First come named turns, each shown by rows before and after it. For each pair of rows after them, which turns, in which order, take the first row to the second? The first pair is done for you.
ritig:
[9,-6,-6,4,2,-9,12,2,3,0,2,4,11,-3,4,8,-8,19,-6,-13,9,-3,6,7,-1,3,4,3,-14,5] => [-2,17,5,0,7,2,15,9,1,1,10,2,1,-6,10,5,2,5,-3,-10,-2,14,0,-8,4,8,16,1,13,4]
[1,-1,-7,-1,-5,3,16,14,-9,-13,7,15,3,4,-18,-3,-16,16,19,9,22,4,6,12,5,5,-7,-10,-15,23] => [-13,13,1,-6,-1,12,18,17,-6,-7,13,12,1,-1,-15,-2,-13,12,19,11,21,16,2,4,8,9,1,-12,2,24]
[3,6,2,-2,-3,4,0,-6,-5,0,-7,8,6,0,-2,2,-5,3,12,2,5,-2,0,-11,-2,-1,11,3,1,1] => [6,7,3,0,-2,6,0,-4,-5,-1,-6,10,-2,0,-4,-4,-4,-2,10,2,-2,-5,-2,-8,2,-2,7,1,3,-2]
[4,15,-4,9,-6,-2,0,-6,0,5,1,9,-5,-4,5,12,0,3,1,-12,-15,-3,-5,-3,2,-4,-12,-2,9,-4] => [7,7,-8,9,-3,-4,1,-9,0,2,-4,8,2,-6,7,15,-4,11,1,-13,-6,-6,-6,1,-2,-1,-13,1,0,-2]
Pelas:
[21,-13,-3,5,-4,-6,-9,3,-5,-2,-5,10,-10,3,-9,-5,2,-3,-7,-2,-14,-19,6,16,-5,-6,-12,-1,-4,-8] => [-4,-16,0,-2,2,-3,3,-14,-7,-8,-18,2,10,-7,-15,5,-12,12,14,3,20,-2,-5,2,2,0,-3,10,-10,2]
[1,-9,4,9,0,1,-9,-4,1,-2,-6,-3,0,2,-6,-3,2,-2,1,2,-13,-2,1,11,-2,-15,-9,1,1,-7] => [5,-12,1,6,3,-1,1,-5,-3,-9,-8,-1,4,-2,-8,0,-5,1,10,1,-2,-3,-2,6,3,-11,-11,6,-11,-2]
[-5,-8,0,2,-1,0,-17,-7,4,7,1,-3,-1,5,0,3,7,0,-4,0,-3,-4,-3,3,-12,-5,-6,-1,5,-9] => [9,-13,-9,5,-4,-6,0,1,-6,1,-2,4,1,5,-2,0,0,6,0,-1,-1,-11,2,8,-2,1,-7,2,-14,0]
san:
[-1,1,-4,0,-2,-10,-11,-8,2,3,2,-10,2,1,-9,-2,-9,8,3,-7,7,-6,-3,0,-12,0,-4,2,-16,-1] => [0,-1,-1,0,1,-8,-14,-7,-3,2,4,-7,-6,3,-14,-7,-7,-4,10,-3,3,-4,-6,-1,-11,-3,-9,0,-12,-1]
[9,13,5,1,-2,3,11,9,0,-1,5,3,-4,-1,7,-3,0,-2,-5,-3,-4,2,5,2,10,10,5,2,-3,5] => [2,2,3,6,0,4,5,2,7,3,4,-4,8,-6,9,6,1,13,-9,-5,5,4,3,5,0,9,12,7,-5,6]
[-7,6,14,-5,8,1,-3,-8,0,-13,2,5,-14,-12,-17,-12,-15,-24,12,5,-1,9,-7,-13,8,-4,-11,-4,15,4] => [13,9,8,0,8,-4,22,8,-6,-17,9,11,-8,-10,-6,-11,-20,-12,2,-10,-3,0,8,-1,13,6,-2,-9,-2,13]
[-6,-4,0,-8,-1,1,-15,-10,-1,0,-9,-11,9,-14,-3,0,-6,8,5,7,7,9,-10,-4,-9,-11,4,2,20,-12] => [8,5,4,-6,-3,-1,-7,3,-12,-5,-4,-3,-13,-9,-4,-15,-7,-11,10,8,-5,11,-7,-6,2,-8,-2,-5,19,-12]

(2 to 3 turns a pair)
[-16,8,3,-9,10,3,-5,-10,2,11,2,-8,2,-7,6,-2,4,-6,2,8,3,12,-5,-2,-1,3,7,-3,8,-9] => [-7,10,-3,-5,11,-2,8,-3,4,9,4,-4,13,-6,14,3,0,6,-10,1,4,8,2,4,0,9,10,-6,-2,-3] | san san san
[-5,1,1,-4,-7,4,-11,-5,-1,-1,-2,5,-11,2,4,-9,10,-14,-3,7,-12,7,-3,-12,-7,-6,-2,-2,12,-13] => [-6,2,-6,-5,-2,4,9,-3,4,-2,0,1,15,-6,10,4,0,19,-15,1,5,5,4,-7,-5,6,9,2,0,-1] | san san Pelas
[-17,17,-2,-10,12,-1,9,-12,1,6,8,-3,-4,-2,-5,2,-7,-7,14,2,-9,13,-4,6,6,-9,14,12,8,-3] => [-17,4,-10,-9,9,-4,2,-17,8,7,3,-6,10,2,-5,8,-11,8,5,0,-2,4,-1,16,-3,-11,12,15,-6,-5] | Pelas ritig Pelas
[-20,17,2,-8,-2,-2,22,6,-3,-6,-1,1,8,-6,5,12,-4,17,-1,6,10,13,6,-19,18,20,20,3,6,11] => [-1,19,4,3,-5,0,-7,14,5,3,13,5,-19,7,9,2,14,-9,-19,2,-27,-2,13,-3,7,8,5,-12,24,-7] | san Pelas
[1,-6,-3,-4,-3,5,-13,-10,9,-1,4,0,-3,4,1,7,5,3,-3,-2,-15,-6,-2,2,-8,-12,-15,-5,6,-6] => [13,-3,-5,-2,-2,2,3,-1,5,-1,9,2,-1,4,4,4,2,5,-5,-8,-18,-13,5,5,0,-8,-12,-3,0,-3] | san san
[2,7,3,1,3,0,22,13,-4,-4,7,3,12,3,4,-4,7,16,-17,-11,-1,-4,9,9,3,3,8,-7,-8,9] => [7,-10,-3,2,-2,-6,6,3,-7,-3,0,7,8,8,-5,-6,4,14,-12,-9,-1,-14,8,15,-5,-7,-3,-3,-20,5] | Pelas ritig ritig
[-5,15,8,-6,3,8,14,8,4,-2,5,0,-8,-6,2,-5,-4,-14,7,6,-7,16,-5,-15,11,7,15,3,18,3] => [26,-12,-10,5,-2,-6,13,8,0,-7,0,7,-3,4,1,-1,-9,5,-3,-4,-1,-13,9,11,1,2,-2,3,-25,7] | Pelas ritig
[13,7,-7,-5,6,-4,12,1,13,-6,2,9,6,1,11,3,7,10,-15,0,-7,-2,7,-8,8,13,-3,-4,1,-5] => [9,8,-3,-6,6,-3,1,-2,8,-8,-1,9,-8,1,1,-8,10,-8,-3,5,-15,3,2,-14,11,8,-9,-5,12,-10] | san san san
[-3,16,12,-11,2,-3,-1,0,-5,-2,4,-4,-1,-3,3,-9,1,-15,8,5,-8,15,-2,-9,0,-2,3,-4,23,-5] => [17,-6,-4,-3,0,-17,9,4,-9,-8,-1,0,15,-2,2,-4,-12,15,1,-3,7,-7,8,9,-1,2,-3,1,-18,5] | Pelas ritig
[6,5,2,3,-2,-3,9,10,-5,-2,6,-1,-4,3,6,0,-3,2,-4,-4,-6,-1,5,2,9,4,1,-3,-4,3] => [5,-5,-3,0,-2,-3,6,2,-4,-3,-2,-1,4,1,1,1,-7,9,3,-3,4,-4,1,4,4,2,-3,-1,-14,4] | Pelas ritig ritig
[-12,2,4,-7,-3,5,-26,-8,3,8,1,-7,-17,1,-5,-9,2,-17,8,7,-13,10,-2,-8,-6,-12,-4,1,15,-12] => [14,-12,-7,-1,-6,-7,-18,0,-5,3,-3,3,-20,8,-9,-8,-7,-15,8,3,-11,-9,5,4,-4,-14,-16,0,-13,-7] | ritig san
[9,-3,-15,-1,-7,-3,-7,10,10,-3,0,2,13,-1,3,0,-5,24,-17,-4,9,-5,9,9,-4,-4,-3,-3,-19,-2] => [2,17,0,-8,-8,6,-12,14,0,-5,6,4,-15,1,-2,-18,5,-15,1,3,-12,8,1,-6,9,-4,-3,-11,11,-6] | san ritig san
[-9,6,12,5,-1,-6,-2,-5,-4,-6,-2,1,-6,-9,-15,-11,-13,-14,19,6,12,11,-7,2,13,-3,-5,7,2,-10] => [-18,0,9,6,1,-6,0,-10,5,-2,-6,-3,15,-13,-7,1,-16,11,9,2,26,9,-4,8,4,-4,2,13,-6,-6] | san san san
[-13,-3,0,-1,5,3,14,-7,7,0,3,2,20,-10,5,9,-4,26,-3,-3,20,3,-7,0,-6,8,2,3,-11,11] => [-9,11,10,1,0,8,-13,-1,14,7,14,3,-8,1,7,-3,15,-8,-10,-1,-18,0,-8,1,-14,-3,-6,-11,19,-7] | Pelas san
[0,-19,-13,-6,-13,-10,3,-13,11,-2,-11,0,15,0,-9,20,-7,16,5,2,6,0,-2,15,-6,-4,-9,6,-15,-3] => [-5,-12,-2,-13,-13,-6,4,-13,-3,-6,-10,3,-6,-1,-20,2,-3,-16,26,11,-2,15,-10,-1,7,-4,-8,3,0,-6] | san san Pelas
[-15,10,10,2,4,7,-13,-5,11,10,8,-10,3,0,8,6,8,-2,-9,-4,-7,10,-3,-4,-7,-1,12,-4,27,-6] => [12,-16,-7,8,-4,-5,-15,-5,3,4,-2,1,4,11,1,3,3,4,-11,-10,-4,-18,5,14,-15,-8,-8,-4,-12,-5] | san ritig san
[-7,-19,3,-1,-9,11,-27,-16,5,5,-5,0,9,0,-6,14,-4,2,-11,-10,2,-1,-12,-4,-21,3,-14,1,12,2] => [-9,-18,0,-4,-8,8,0,-15,-6,-5,-9,4,14,-7,-11,13,-15,5,6,-6,20,6,-15,-17,-7,13,-10,6,-2,13] | ritig Pelas Pelas
[-3,7,5,-8,0,1,23,1,-5,-10,2,1,-1,-7,-4,1,4,10,6,-4,8,-5,9,-1,11,1,12,10,-10,8] => [-11,5,8,-11,2,5,2,-13,-1,-6,-3,-2,-3,-9,-10,1,4,1,13,4,9,5,0,-8,7,-10,8,10,0,0] | san san
[13,-4,-9,8,-2,3,3,14,-2,2,-3,1,11,-10,7,15,2,22,-4,-11,9,-10,5,2,-6,10,17,-2,-12,-3] => [-10,0,3,3,-2,12,-19,-1,1,9,-4,-5,-7,-13,-2,9,11,-3,9,1,2,7,-8,-14,-9,-1,16,-4,18,-17] | Pelas san
[-5,2,9,-6,0,2,-4,-4,-6,1,-3,0,-9,4,-20,-12,7,-26,12,5,-2,6,-17,-6,9,1,-9,4,12,4] => [13,-2,-3,-1,5,-5,22,9,-8,-4,-1,3,9,5,-8,-3,-4,9,-4,-7,11,-7,-3,8,14,11,-3,7,-16,19] | san ritig
[-12,-8,-4,-1,0,-7,5,3,-5,-7,-9,4,-4,-8,-6,-6,-5,-11,18,8,8,2,-9,-7,16,-5,-2,1,-4,3] => [-2,-1,-8,7,-1,-9,14,14,5,-2,2,-1,9,-8,13,7,-4,13,-13,-3,1,-7,3,9,11,-2,4,-3,-8,5] | Pelas san san
[-7,8,6,-5,7,0,8,3,9,2,7,-5,10,6,-4,13,-6,10,9,-4,-1,3,-3,-4,2,1,6,2,14,10] => [2,-5,2,-1,3,-3,-8,-1,13,5,5,-5,9,12,-5,11,-7,13,-1,-4,-7,-11,3,9,-10,-6,-2,1,7,3] | Pelas ritig san
[-9,9,4,-2,7,5,-7,1,13,4,10,-10,6,2,14,4,14,-4,-17,-2,-10,5,3,3,-10,2,6,-7,22,-11] => [-9,14,0,-1,8,3,14,4,7,0,7,-6,16,-4,17,10,7,8,-10,-6,4,11,4,0,-1,10,14,-4,14,3] | Pelas ritig Pelas
[9,2,15,3,11,-2,-11,0,21,1,6,12,-14,10,5,-3,18,-7,-22,-5,-27,-1,13,-7,-2,-20,-12,2,-8,-4] => [-18,8,24,-7,15,5,6,-9,13,-5,-1,6,-7,-3,-1,-1,10,-12,4,6,-7,24,1,-30,11,-13,3,11,1,6] | Pelas san ritig
[-11,-7,3,4,6,-5,9,9,-24,-9,2,2,-11,12,-10,-13,0,-21,13,0,-4,4,4,-4,25,-5,-9,-1,-6,-10] => [-2,5,4,14,7,-1,0,17,-8,2,15,0,-6,19,7,-4,12,-12,-15,-7,-22,-2,9,10,12,-9,-1,-9,6,-15] | san Pelas Pelas
[-4,-3,6,0,6,-1,4,-13,2,1,-10,-5,16,-4,-4,10,-4,10,14,0,24,7,-5,-6,2,6,13,7,-11,8] => [13,10,8,0,4,1,4,7,-8,-1,0,4,-18,3,-4,-10,6,-24,14,-1,-7,3,2,-7,11,7,7,-7,3,1] | ritig Pelas
[-2,-21,1,9,4,-4,-27,-11,12,0,-1,-2,3,1,-2,3,-2,6,-10,-2,-3,-5,-1,6,-16,-3,-6,1,-6,-12] => [14,-6,3,7,7,-5,13,10,-10,-18,0,8,-11,1,-6,-13,-11,-8,8,-2,-2,-3,5,-5,11,8,-6,-3,-14,5] | ritig san Pelas
[-1,-17,-8,5,-7,-8,-15,-9,8,-1,-4,-3,8,2,-7,2,-2,5,-2,-1,3,-7,-1,7,-12,-7,-5,7,-9,-3] => [10,-13,-6,6,-8,-10,-7,-1,-1,-2,-3,3,-2,3,-9,-6,-5,-6,6,2,-3,-10,3,5,-6,-7,-15,0,-14,-3] | ritig san ritig
[6,1,-10,4,0,-2,-11,7,1,7,7,-4,2,13,8,-11,8,-3,-17,-7,-16,-9,7,12,-2,-5,-4,-4,2,-3] => [-18,-4,-8,-2,1,1,-12,-10,10,10,-3,-11,17,3,3,1,7,8,-11,1,6,2,-4,1,-5,-6,4,7,7,0] | san Pelas Pelas
[-4,-11,-2,-1,0,3,-10,-14,-1,1,-8,-2,17,-3,-7,4,0,17,-4,2,8,-2,2,6,-10,-4,-4,8,-10,-9] => [0,15,10,-2,0,9,5,6,-11,-3,2,4,-8,-5,0,-11,7,-13,2,1,-12,10,2,-5,5,0,4,-4,15,-9] | ritig san
[-19,-15,-11,-4,-3,-4,-12,-10,4,-17,1,4,-7,-7,-10,6,7,-1,20,5,10,3,-14,-1,-3,0,3,8,-20,0] => [-11,3,-7,1,-4,-2,6,9,-3,-21,10,9,-22,-4,-3,-2,6,-14,21,2,-2,4,-9,-8,9,7,6,-1,-13,6] | ritig san
[-1,-3,0,3,4,10,-18,-1,6,-8,2,-6,-4,8,-4,-6,6,-7,-1,6,-2,1,-3,-1,-10,-11,-5,-3,6,-11] => [-3,0,-1,1,5,11,-19,-5,12,-6,2,-8,7,6,-3,-3,7,3,-2,8,4,7,-2,-3,-11,-11,2,0,5,-9] | ritig ritig
[-10,2,4,2,6,-2,-9,-4,4,3,-1,-6,0,0,6,8,7,10,-5,0,2,8,-4,-4,-9,-2,-1,9,6,-4] => [11,0,0,7,1,-8,6,7,-12,-6,0,4,-12,4,0,-6,0,1,1,-2,-4,-1,2,-2,2,-1,-8,4,-4,1] | san Pelas
[-5,-21,4,16,-4,5,3,-18,3,5,-5,9,16,2,-2,-10,-10,34,-26,4,18,-19,-6,-6,-1,-1,3,0,-21,-13] => [4,-11,15,13,-8,4,-3,-13,-15,-2,-1,18,-20,8,-16,-37,-4,-9,-3,9,-3,-14,-11,-19,13,-6,-7,-5,-7,-18] | san san
[-3,6,0,-1,11,5,-13,-4,10,8,4,-4,-3,0,5,1,8,11,-14,-1,-9,0,-1,1,-7,-2,-6,-8,14,-4] => [-15,3,2,-10,11,3,-8,-9,2,-2,-3,-3,-8,-6,-5,-5,2,2,8,6,5,10,-9,-13,4,0,-9,0,15,1] | Pelas Pelas san
[-2,-4,-7,0,-1,3,-7,-10,10,1,-7,-4,10,0,-7,8,1,9,-8,-3,10,2,-8,-4,-3,0,3,3,-2,-3] => [15,4,-7,4,-4,0,8,5,0,-5,0,5,4,1,-3,1,-6,5,-9,-7,1,-7,1,1,6,7,1,-2,-9,2] | san san san
[-6,-4,1,6,-6,1,-14,-6,-9,-11,-5,-11,8,-14,-13,7,1,13,9,-16,10,1,-2,3,-3,8,-1,-9,-19,6] => [4,14,5,8,-6,5,-13,8,-14,-8,9,-6,-12,-7,-8,-4,11,-5,6,-19,-16,0,1,0,0,9,-2,-19,0,2] | ritig Pelas
[2,11,6,-2,0,5,19,13,-4,0,1,3,2,1,7,8,-7,-2,3,-3,2,1,5,0,10,9,10,1,-4,15] => [3,12,11,0,-4,11,1,10,1,6,11,4,-11,4,7,0,3,-17,0,-1,-15,-1,5,2,5,-1,4,-6,10,6] | ritig Pelas Pelas
[-15,5,3,-6,1,6,10,-8,-8,5,0,1,8,-7,-8,4,-2,8,2,4,4,22,-14,-11,14,2,11,14,11,-3] => [9,6,1,3,-1,-1,21,5,-21,-4,2,10,-5,-1,-9,-8,-6,-1,5,-2,-7,11,-7,-4,23,4,4,9,1,2] | san Pelas Pelas
[8,2,-1,12,-3,-5,-2,8,-14,-17,-13,9,-7,9,15,1,-2,5,-3,-3,0,-12,-4,2,-2,3,0,-2,-31,-2] => [5,19,7,11,-2,2,-3,14,-7,-9,-5,6,-14,7,24,1,7,-4,-13,-4,-15,-5,-2,-1,-3,1,7,-7,-10,-6] | san ritig Pelas
[19,4,4,5,2,-7,-2,6,-11,10,13,19,-6,3,10,1,10,1,-15,-1,-19,-4,12,17,-5,2,0,-7,3,-5] => [0,13,8,-4,6,-5,21,-1,-15,3,8,15,10,-10,8,9,-2,11,4,2,7,13,5,-2,7,11,15,2,5,10] | Pelas ritig san
[-18,-19,1,-3,9,0,-28,-2,17,-3,6,-3,-10,-1,-10,0,1,-15,10,9,-4,2,5,-18,11,-10,0,4,22,-8] => [2,-34,-13,6,10,-12,-1,6,12,-10,4,3,7,2,-6,7,-14,11,3,-3,9,-14,19,-2,13,-2,-3,4,-18,8] | san ritig
[-5,1,-12,-2,-9,-4,8,3,7,-7,5,-1,-17,-1,9,-8,-1,-5,1,3,-28,-10,-5,9,18,-19,3,-14,5,-11] => [-16,-8,-17,-3,-8,-1,3,-6,19,-2,3,-8,6,-2,13,8,-1,20,-9,2,-17,-11,-5,13,7,-19,7,-7,-3,-11] | san san
[-13,-20,5,-10,-2,-18,-7,-24,9,3,-2,-6,25,-9,-7,-2,4,18,12,8,27,-3,-5,4,7,-10,-12,30,-17,0] => [-16,-18,9,-13,-3,-18,-13,-25,1,-1,-2,-3,7,-8,-15,-13,5,-5,25,15,23,3,-12,-6,14,-12,-17,30,-3,-2] | san ritig
[-1,-5,-6,0,-2,-1,-13,-10,11,6,-1,-2,4,-1,-5,4,4,9,-6,1,0,-9,3,9,-9,-4,1,1,-6,-8] => [-1,6,-2,-2,1,1,9,-1,8,3,7,0,9,-4,5,6,4,12,-5,-2,2,-2,5,5,0,4,12,0,-6,5] | ritig Pelas ritig
[-15,2,2,-3,-1,12,-12,-28,6,3,-6,-13,23,-9,2,18,8,13,4,9,14,11,-2,4,-4,-6,5,3,12,-13] => [22,20,4,1,-5,6,19,10,-19,-11,5,10,-9,1,0,-7,3,-18,10,5,-13,3,10,11,21,2,-4,-13,6,-2] | san san
[17,-14,-6,11,1,7,9,-6,-12,-8,-2,-3,-24,-20,-19,-5,4,-3,8,2,14,-6,2,-6,9,7,-1,-8,-2,3] => [0,1,2,6,6,14,6,-12,0,-2,2,-7,-16,-25,-13,2,11,2,4,4,15,8,-3,-11,8,7,10,-6,20,2] | san san ritig
